[122, 98, 113, 135, 99] yields 113
[139, 140, 143, 153, 142] yields 142
[116, 109, 126, 150, 125] yields 125
[145, 129, 105, 106, 123] yields 123
[137, 138, 156, 109, 134] yields 137
[107, 120, 111, 119, 101] yields 111
---
Q:
array([[104, 151, 111, 150, 103, 127, 112],
       [104, 145, 133, 115, 117, 133, 128]])
A: 103

Q: array([118, 125, 146, 103])
A: 125

Q:
array([[113, 109, 122, 146, 155, 132],
       [118, 101, 120, 115, 137, 146]])
A: 146

Q: array([140, 107, 129, 141])
A: 107

Q: array([129, 139, 151, 110, 132])
A: 151

Q: array([104, 145, 115, 143])
A: 145

Q: array([115, 117, 133, 133, 154, 136, 121])
A: 154
---
[135 133 131 134  99 129]	133

[[134 101 154 132 139]
 [139 129 123 135 130]
 [146 154 102 138 114]]	101

[146 157 123 124 122]	157

[149 152 138 157 147]	152

[[149 128 139  99 126 130 108]
 [120 149 137 147 143 128 144]
 [141 126 132 123 126 117 129]]	128

[134 118 150 128 117 107]	118
---
[[120  98 103 106 131 117 132]
 [124 135 115 135 110 126 118]
 [154 147 154 113 128 134 126]]: 128

[[121 127 131 122 130 119]
 [118 123 129 147 150 144]
 [139 127 130 125 136 136]]: 125

[[116 120 128 133 129 120]
 [106 119 154 125 136 107]
 [140 121 121 139 106 122]]: 139

[[111 136 132 106 128 120]
 [145 132 117 119 132 109]
 [152 125 119 133 127 122]]: 133

[[128 144 115 140 106]
 [127 121 154 157 113]
 [133 136 120 128 149]]: 120

[[135 123 120 129 117]
 [149 118 145 136 145]
 [135 130 153 109 115]]: 153
---
[152 122 116 128 117 124] yields 128

[123 118 128 117 150 135] yields 135

[100 128 149 156 134] yields 149

[[117 118 133 129 149 115 155]
 [132 123 128 127 129 116 137]
 [113 125 127 110 128 147 115]] yields 149

[140 154 112 148] yields 148

[134 137 107 143 131 124] yields 137

[[148 125 134  98 101]
 [156 130 104 112 150]] yields 150

[115 134 155 120] yields 134

[131 105 152  98 100 151] yields 151

[[114 103 118 117 128 156]
 [129 117 122 118 146 125]] yields 146
---
Q:
[[111 128 129 155 118]
 [140 113 156 112 139]
 [114 109 109 121 107]]
A: 111

Q:
[[149 137 128 128 143 121]
 [130 134 114 148 101 125]
 [125 137 115 136 134 132]]
A: 149

Q:
[[138 130 110 117 114 136]
 [104 109 123 129 123 119]
 [142 131 137 123 122 140]]
A: 138

Q:
[[102 103 149 131]
 [131 124 128 123]
 [134 130 120 132]]
A: 102

Q:
[[146 133 132 134 136 124]
 [113 137 136 136 136 131]
 [133 133 130 132 106 120]]
A: 146

Q:
[[133 126 150 123]
 [131 128 127 125]
 [127 129 111 133]]
A: 133

Q:
[[121 143 130 128 142]
 [135 155 104 142 127]
 [118 119 139 136 139]]
A: 121

Q:
[[121 132 132 130]
 [104 128 133 126]
 [119 117 130 116]]
A: 121
---
[[151, 124, 133, 154], [151, 101, 131, 117]] out 151
[[104, 120, 117, 149, 142, 144, 128], [111, 135, 102, 149, 138, 147, 119]] out 104
[[110, 124, 139, 128], [125, 136, 150, 126]] out 110
[[128, 120, 136, 130], [121, 112, 151, 107]] out 128
[[156, 110, 100, 146, 113], [123, 112, 110, 138, 108]] out 156
[[121, 135, 115, 114, 131], [116, 151, 146, 112, 148]] out 121
---
Input: [[122, 140, 100, 123], [126, 130, 132, 116]]
Output: 140
Input: [[109, 112, 108, 131, 148], [124, 106, 136, 127, 106], [156, 110, 124, 105, 132]]
Output: 136
Input: [[131, 128, 118, 110, 133], [134, 125, 121, 134, 105], [127, 128, 131, 125, 133]]
Output: 121
Input: [[112, 149, 135, 140, 128, 138, 144], [104, 121, 131, 150, 118, 148, 115]]
Output: 128
Input: [[146, 109, 128, 131, 124, 130], [103, 136, 125, 133, 117, 127], [114, 141, 130, 122, 128, 126]]
Output: 133
Input: [[149, 141, 125, 112], [128, 130, 130, 128], [154, 121, 156, 124]]
Output: 130
---
118  134  133  136  118  124  132
130  116  136  125  128  130  126
133  136  106  124  133  126  128
yields 106

121  136  155  108  136  122
131  133  131  125  120  133
136  134  137  125  133  127
yields 137

144  115  144  125  150  134  116
129  130  119  147  119  120  131
110  148  131  142  103  112  135
yields 131

106  134  144  125
132  113  140  135
135  120  133  125
yields 133

130  126  130  150  128  121  134
123  121  140  139  128  123  136
132  123  129  134  115  125  126
yields 129

107  133  109  126
142  107  110  127
108  128  135  126
yields 135

129  145  126  129  118  137
130  121  122  126  123  118
153  132  155  132  134  150
yields 155

116  136  130  143
106  147  108  120
123  136  120  136
yields 120

156  124  136  125  130
127  136  128  107  113
135  110  138  142  122
yields 138
---
[106 123 155 123 108 157] result: 157
[112 141 124 150 126] result: 126
[135 111 105 100 130 143 115] result: 115
[ 98 140 117 128 150] result: 150
[121 134 127 118 148 103 147] result: 147
[125 132 119 136 156 123] result: 123
---
[[115 130 132 126]
 [135 150 111 123]
 [123 137 100 134]] 150

[[144 122 132 113 106 138 148]
 [127 133 130 130 128 120 120]
 [128 134 132 132 137 118 113]] 128

[[134 129 153 114 110 121]
 [131 135 111 117 126 127]
 [129 122 132 123 140 129]] 117

[[121 128 132 132 126 133 111]
 [130 130 124 129 142 138 120]
 [103 127 143 133 131 139 114]] 142

[[119 126 106 139]
 [141 105 130 112]
 [ 99 127 125 121]] 105

[[131 115 129 131 121 126]
 [107 127 128 122 120 126]
 [137 134 140 154 130 112]] 122

[[135 136 131 121]
 [135 115 127 154]
 [113 124 137 144]] 115
